Read these off the array that follows.
1) The third entry, reading row by row?
2) The entry in the bottom-right corner?
3) The first entry, reading row by row?
4) The entry directly above 131?
5) The 4th entry in reading order?
6) The entry directly above the largest entry?
7) The top-right entry?
8) The entry directly below the largest entry?
[[135 146 128 152 141]
 [121 118 109 124 110]
 [125 108 158 131 124]
 [127 108 109 123 108]
 [112 106 127 109 132]
 [125 143 114 151 141]
 [136 122 127 140 104]
 [138 122 154 133 136]
 [136 156 108 122 135]
 [109 133 117 124 154]
 [105 124 130 134 101]
 [132 147 101 137 125]]
1) 128
2) 125
3) 135
4) 124
5) 152
6) 109
7) 141
8) 109

Read these off the grid that follows.
1) Give the entry just left of the centre entry.
2) Give the largest entry.
((130, 132, 136, 130, 141, 130, 140, 130, 133, 136, 143, 134, 134, 133, 130), (130, 132, 136, 130, 142, 130, 140, 130, 133, 134, 143, 134, 134, 131, 130), (131, 134, 136, 130, 141, 130, 142, 130, 135, 134, 143, 134, 136, 131, 130), (130, 132, 135, 130, 141, 130, 140, 130, 135, 134, 143, 134, 136, 131, 130), (130, 132, 136, 130, 141, 130, 140, 130, 135, 134, 142, 134, 134, 131, 130), (130, 132, 136, 130, 143, 130, 140, 130, 136, 134, 150, 134, 137, 131, 130), (130, 132, 136, 130, 143, 130, 140, 130, 135, 134, 142, 134, 134, 131, 130), (130, 132, 137, 130, 141, 130, 140, 130, 135, 134, 141, 134, 134, 131, 130), (130, 132, 136, 131, 142, 130, 138, 130, 135, 134, 151, 134, 134, 131, 130), (130, 132, 138, 130, 141, 130, 138, 130, 135, 134, 144, 136, 134, 131, 130), (130, 136, 136, 130, 142, 130, 140, 130, 132, 134, 147, 133, 134, 131, 130), (130, 132, 135, 130, 141, 130, 139, 130, 134, 134, 142, 134, 135, 131, 130), (130, 132, 136, 130, 141, 130, 140, 130, 135, 135, 143, 134, 133, 131, 130), (130, 132, 136, 130, 141, 130, 141, 130, 135, 137, 143, 134, 134, 131, 130), (130, 132, 135, 130, 140, 130, 142, 130, 136, 134, 142, 134, 134, 133, 130))
1) 140
2) 151

[120 117 107 113 125 150 107 100]
The third entry from the right -> 150
Report the second entry from the left.
117
Report the second entry from the end.
107

Read these off the matrix that follows.
1) Give the top-left entry.
2) Give the bottom-left entry.
3) Give the entry in the top-right corner.
4) Give the minimum.
5) Give the 3rd entry, reading row by row.
6) Give the smallest entry in the first row.
7) Give the second smallest entry.
8) Give the last entry, reading row by row.
[[148 142 134 122 119 118 137]
 [145 146 144 137 119 119 137]
 [129 126 123 120 149 147 109]
 [108 103 102 108 138 137 119]
 [110 106 105 111 137 136 119]
 [141 136 130 121 124 122 133]
 [154 157 154 142 112 112 143]
 [111 111 114 122 141 141 116]
 [114 110 107 108 132 131 124]
 [122 124 126 130 124 125 132]
 [123 123 123 123 140 139 118]
 [105 104 104 110 133 132 122]]
1) 148
2) 105
3) 137
4) 102
5) 134
6) 118
7) 103
8) 122

Questions about the matrix below. Counting starts at 0.
1) What is the entry directly above the smallest entry?
2) What is the entry directly above the largest entry?
3) What is the entry in row 0 and column 2?
4) What is the entry at row 0, column 0?
5) What is the entry in the top-right corner?
6) What is the entry in row 2 and column 2?
7) What is the minimum?
8) What is the entry in the bottom-right corner?
[[125 128 147 124 118]
 [102 117 130 135 133]
 [139 122 123 121 110]
 [102 125 129 139 123]
 [139 128 128 127 116]
 [148 147 141 132 138]
 [152 143 134 130 129]
 [137 123 121 123 102]
 [141 136 133 130 128]
 [108 126 147 125 124]
 [140 133 132 128 124]
 [150 144 138 133 127]
 [149 144 139 131 131]
 [116 123 145 126 124]
 [107 125 148 125 114]
 [101 119 133 135 128]]
1) 107
2) 148
3) 147
4) 125
5) 118
6) 123
7) 101
8) 128

Read these off the table that follows.
1) Give the first entry on the diagonal from the top-right corner.
2) Give the smallest entry in the first row.
3) Give the entry in the bottom-right corner.
4) Give the smallest entry in the last row.
5) Give the entry just right of the smallest entry.
6) Give the 1st entry in reading order.
7) Give the second largest entry.
8) Give the top entry of the column that holds the smallest entry.
[[128 125 136 124 130 126 128 127 130 138 134 134 125]
 [134 105 148 125 127 116 114 120 118 128 128 117 127]
 [128 128 124 122 123 126 130 134 124 126 132 132 126]
 [124 131 120 127 128 128 132 126 139 122 129 133 126]
 [131 117 131 120 123 120 121 124 119 131 128 136 122]
 [133 144 116 147 129 133 158 110 137 114 135 119 144]
 [153 126 111 136 129 137 146 123 129 108 109 123 133]
 [124 135 149 123 135 128 128 152 119 140 132 107 128]
 [129 137 122 134 136 145 121 143 132 138 126 125 127]
 [146 130 131 132 122 127 133 135 128 139 128 124 127]
 [139 133 118 127 131 142 124 145 127 130 117 128 124]]
1) 125
2) 124
3) 124
4) 117
5) 148
6) 128
7) 153
8) 125

arr =
104	130	106	114	145	121	124	140	112	109	148	140
122	101	106	123	145	145	148	112	110	124	130	148
128	120	109	141	139	142	140	110	102	138	120	143
108	130	111	117	133	116	117	133	113	112	136	130
113	129	111	122	139	125	126	132	113	118	137	137
114	102	109	108	146	137	143	126	121	111	142	145
133	121	116	143	132	140	137	109	107	140	116	137
121	155	135	128	113	103	100	142	131	123	127	109
135	151	133	148	113	119	112	124	119	142	112	115
112	132	111	122	137	121	122	133	112	117	137	134
The last entry, reading row by row -> 134
The first entry, reading row by row? 104
The second entry from the end, reading row by row -> 137
The entry just left of the smallest entry? 103
The smallest entry in the last row is 111
The smallest entry in the last column: 109
The fifth-last entry, reading row by row is 133
The entry just right of the smallest entry? 142
The 4th entry in reading order -> 114
The 2nd entry, reading row by row -> 130
The maximum? 155
The 3rd entry in reading order? 106
The entry in the bottom-left corner? 112
The third entry on the main diagonal is 109
The entry just left of the largest entry: 121
The 4th entry from the end, reading row by row -> 112
The entry directly above the largest entry? 121
The entry in the top-right corner? 140
The entry just left of 118? 113
The entry directly below 101 -> 120
The top entry of the column that holds the smallest entry: 124
The largest entry in the last column? 148
The largest entry in the first row? 148
The largest entry in the first column: 135
The entry directly below the largest entry? 151
The entry directly below the smallest entry? 112
The entry directly above the smallest entry is 137
The bottom entry of the column that holds the smallest entry -> 122
The smallest entry is 100
The entry directly below 125: 137
